[[133 142 111 134 110 137 115 140 127 109 129 139 115 128]
 [128 112 118 127 120 127 120 138 114 110 135 117 121 104]
 [151 109 142 132 130 127 135 128 132 128 141 111 120 115]
 [146 148 124 137 114 140 123 133 141 121 129 141 115 142]]
=>
[[151 109 142 132 130 127 135 128 132 128 141 111 120 115]
 [146 148 124 137 114 140 123 133 141 121 129 141 115 142]
 [133 142 111 134 110 137 115 140 127 109 129 139 115 128]
 [128 112 118 127 120 127 120 138 114 110 135 117 121 104]]

[[105 113 110 115 115 115 119 116 104 115 125 116 114 112 114 125]
 [145 117 131 118 133 111 128 123 141 120 112 124 126 133 130 115]
 [125 135 127 117 118 140 122 133 134 124 122 123 136 141 141 112]]
=>
[[145 117 131 118 133 111 128 123 141 120 112 124 126 133 130 115]
 [125 135 127 117 118 140 122 133 134 124 122 123 136 141 141 112]
 [105 113 110 115 115 115 119 116 104 115 125 116 114 112 114 125]]

[[128 117 110 112 129 132 137 122 115 128]
 [122 130 131 135 128 116 147 131 105 124]
 [125 127 125 127 129 125 128 126 128 125]
 [127 124 128 130 130 128 128 128 130 132]
 [124 127 133 123 123 133 131 128 129 134]]
=>
[[128 117 110 112 129 132 137 122 115 128]
 [127 124 128 130 130 128 128 128 130 132]
 [125 127 125 127 129 125 128 126 128 125]
 [124 127 133 123 123 133 131 128 129 134]
 [122 130 131 135 128 116 147 131 105 124]]

[[111 118 123 131 138 115 134 127 131 137 143 136 124 117]
 [140 132 132 120 118 139 102 105 131 124 132 114 134 141]
 [141 130 129 131 122 140 122 124 129 123 125 122 137 141]]
=>
[[141 130 129 131 122 140 122 124 129 123 125 122 137 141]
 [140 132 132 120 118 139 102 105 131 124 132 114 134 141]
 [111 118 123 131 138 115 134 127 131 137 143 136 124 117]]

[[140 148 105 126 129 133 120 117 156 129 132 128 138]
 [127 136 123 117 115 128 127 128 124 147 130 135 156]
 [142 139 112 129 135 120 125 121 112 106 129 115 131]
 [119 125 131 122 124 127 124 134 133 125 100 149 124]
 [144 117 133 131 135 129 120 116 132 109 110 141 134]]
=>
[[144 117 133 131 135 129 120 116 132 109 110 141 134]
 [142 139 112 129 135 120 125 121 112 106 129 115 131]
 [140 148 105 126 129 133 120 117 156 129 132 128 138]
 [127 136 123 117 115 128 127 128 124 147 130 135 156]
 [119 125 131 122 124 127 124 134 133 125 100 149 124]]

[[126 106 123]
 [121 138 122]
 [123 115 123]]
=>
[[126 106 123]
 [123 115 123]
 [121 138 122]]

[[108 140 125 113 144 124 127 135 118]
 [124 138 127 134 114 131 136 131 123]
 [130 141 127 115 143 134 136 132 124]
 [131 143 138 111 145 128 130 131 120]
 [111 138 125 127 124 119 123 132 119]
 [106 136 120 127 129 119 120 133 120]
 [122 137 118 118 143 127 127 133 124]]
=>
[[131 143 138 111 145 128 130 131 120]
 [130 141 127 115 143 134 136 132 124]
 [124 138 127 134 114 131 136 131 123]
 [122 137 118 118 143 127 127 133 124]
 [111 138 125 127 124 119 123 132 119]
 [108 140 125 113 144 124 127 135 118]
 [106 136 120 127 129 119 120 133 120]]
---
[[127 131 127 106 157 129 126 130 126 128 128 130 132]
 [156 128 127 128 127 130 128 122 135 127 103 126 126]]
=>
[[156 128 127 128 127 130 128 122 135 127 103 126 126]
 [127 131 127 106 157 129 126 130 126 128 128 130 132]]

[[109 143]
 [ 98 150]
 [ 98 143]
 [133 116]
 [115 141]
 [140 125]]
=>
[[140 125]
 [115 141]
 [133 116]
 [ 98 143]
 [ 98 150]
 [109 143]]

[[140 133 140 117 126 131 117 111]
 [119 124 152 131 126 124 126 146]
 [124 118 144 134 125 124 125 142]
 [136 144 140 110 127 133 122 108]]
=>
[[136 144 140 110 127 133 122 108]
 [124 118 144 134 125 124 125 142]
 [119 124 152 131 126 124 126 146]
 [140 133 140 117 126 131 117 111]]

[[128 128 130 124]
 [112 127 128 132]
 [129 117 120 133]
 [132 133 102 133]
 [130 129 134 113]
 [130 134 114 129]
 [124 134 128 125]
 [116 128 134 119]
 [126 128 127 132]]
=>
[[126 128 127 132]
 [116 128 134 119]
 [124 134 128 125]
 [130 134 114 129]
 [130 129 134 113]
 [132 133 102 133]
 [129 117 120 133]
 [112 127 128 132]
 [128 128 130 124]]

[[146 105 134 136 131 134 144 122 116 128 131 151]
 [111 140 116 121 132 112 114 143 132 135 112  99]
 [116 135 131 138 137 116 130 151 105 137 115 120]
 [125 127 116 119 132 116 123 145 140 139 108 102]
 [104 150 122 122 131 126 132 122 132 110 144 105]
 [105 150 118 118 126 123 110 105 138 109 155 124]
 [135 122 120 118 132 133 137 116 148 115 153 154]
 [116 136 122 123 125 126 122 111 131 137 108 102]]
=>
[[116 136 122 123 125 126 122 111 131 137 108 102]
 [135 122 120 118 132 133 137 116 148 115 153 154]
 [105 150 118 118 126 123 110 105 138 109 155 124]
 [104 150 122 122 131 126 132 122 132 110 144 105]
 [125 127 116 119 132 116 123 145 140 139 108 102]
 [116 135 131 138 137 116 130 151 105 137 115 120]
 [111 140 116 121 132 112 114 143 132 135 112  99]
 [146 105 134 136 131 134 144 122 116 128 131 151]]

[[110 141 123]
 [106 112 139]
 [125 123 110]]
=>
[[125 123 110]
 [106 112 139]
 [110 141 123]]
---
[[136 139 130]
 [133 134 149]
 [103 106 129]
 [103 107 134]]
=>
[136 134 129]

[[120 139 127 124]
 [122 105 129 136]]
=>
[120 105]

[[130 134 129 115 139]
 [132 100 123 115 110]]
=>
[130 100]

[[138 127 117 128 117]
 [149 129 134 133 103]]
=>
[138 129]

[[127 128 129 129 131]
 [108 123 107 126 135]
 [122 144 128 142 121]
 [116 126 148 110 133]]
=>
[127 123 128 110]

[[157 152]
 [131 125]]
=>
[157 125]

[[112 110 131]
 [105 115 147]
 [107 120 149]]
=>
[112 115 149]
